m = -1.5  -1.0  -1.4  -0.4  -0.6   1.6  -0.7  -1.0  -0.2  -1.2  -1.0  -1.8  -1.0  -1.7
The entry just right of 1.6 is -0.7
The entry just right of -1.2 is -1.0
Find the entry just left of -1.7.
A: -1.0
The entry just right of -0.4 -> -0.6

 22    0  -10   26  -28  -43    6
 20  -13  -44  -15  -33   -7   14
-11   17   -7  -44   17   28   -3
-18  -12   30   14   24   -4   -6
-19  -20  -43   38  -29   11   18
-12   18    2  -41    8   27    0
-13   12    1  -44   13   27   -2
 18   23  -10    3   -5    0   -8
 12   24   -2    4   -4    7   -3
 10  -20    4   10   28  -22   -9
 21   -1   -8   29  -25  -45    6
 -4    7   31   20   44  -12    8
Give the top entry of the column that holds the largest entry.
Answer: -28
The first entry of the smallest entry's row -> 21
The smallest entry in the first row is -43
The bottom entry of the column that holds the smallest entry: -12
The last entry, reading row by row: 8
The first entry, reading row by row is 22
Give the bottom entry of the column that holds the largest entry.
Answer: 44
Give the top-right entry.
Answer: 6
The entry just left of 26 is -10
The bottom-left entry -> -4
Give the third largest entry.
Answer: 31
Give the 4th-last entry, reading row by row.
Answer: 20
Give the entry directly above the largest entry.
Answer: -25
Give the entry directly above -5.
Answer: 13
The second largest entry -> 38
Give the smallest entry in the last column.
Answer: -9
Give the entry just right of the smallest entry.
Answer: 6
Give the smallest entry in the first column.
Answer: -19
The entry just left of 1 -> 12
Give the entry just right of -11.
Answer: 17
Give the 2nd entry, reading row by row.
Answer: 0
Give the entry directly above the smallest entry.
Answer: -22
Give the fourth entry in reading order.
Answer: 26

[[-24, -25, -4, -14, -12, 3, 1, 3, -19, -23, 21, 18],
 [11, -9, 2, -27, 6, 29, 24, 40, -8, -2, 14, 12],
 [9, -12, -22, 49, -5, 19, -20, -5, 10, 28, -23, -12],
 [18, 31, 26, -12, 24, -1, 30, 10, 25, 24, 1, -20]]
The smallest entry in the first row: -25
Give the entry directly below 12.
-12
Give the entry just left of -22.
-12
Give the last entry, reading row by row.
-20
Give the largest entry in the last row.
31
Give the entry directly below the smallest entry.
49
Give the top-right entry.
18
Give the third entry, reading row by row.
-4
Give the entry directly below 9.
18
Give the 5th entry from the end, reading row by row.
10
Give the top entry of the column that holds the largest entry.
-14
Give the 5th entry, reading row by row.
-12
The top-left entry: -24
Give the entry directly below 49.
-12
Give the largest entry in the first row.
21
The second-last entry, reading row by row -> 1
Give the entry directly above the largest entry.
-27
Give the entry just right of the largest entry.
-5
The entry just left of 21 -> -23
The entry just right of 28: -23
The entry just right of -1: 30
The fourth-last entry, reading row by row -> 25
Give the entry just left of the largest entry.
-22
The second entry on the main diagonal: -9

[[ 48.1 -23.7  32.7 -24.0 -24.4]
 [-35.7  -4.6  19.6 -41.8  58.3]
 [ 41.8 -20.6  31.7 -32.9 -18.1]]
Indices start at 1.
Which number is the entry at row 2, column 3? 19.6
Which number is the entry at row 1, column 1? 48.1
Which number is the entry at row 2, column 1? -35.7
The entry just right of the smallest entry: 58.3
Which number is the entry in the bottom-right corner? -18.1
Which number is the entry in the top-right corner? -24.4
The entry directly above the smallest entry is -24.0
The bottom-left entry: 41.8
Which number is the entry at row 1, column 2? -23.7
Which number is the entry at row 1, column 3? 32.7
Which number is the entry directly below the smallest entry? -32.9
The entry just left of 58.3 -> -41.8
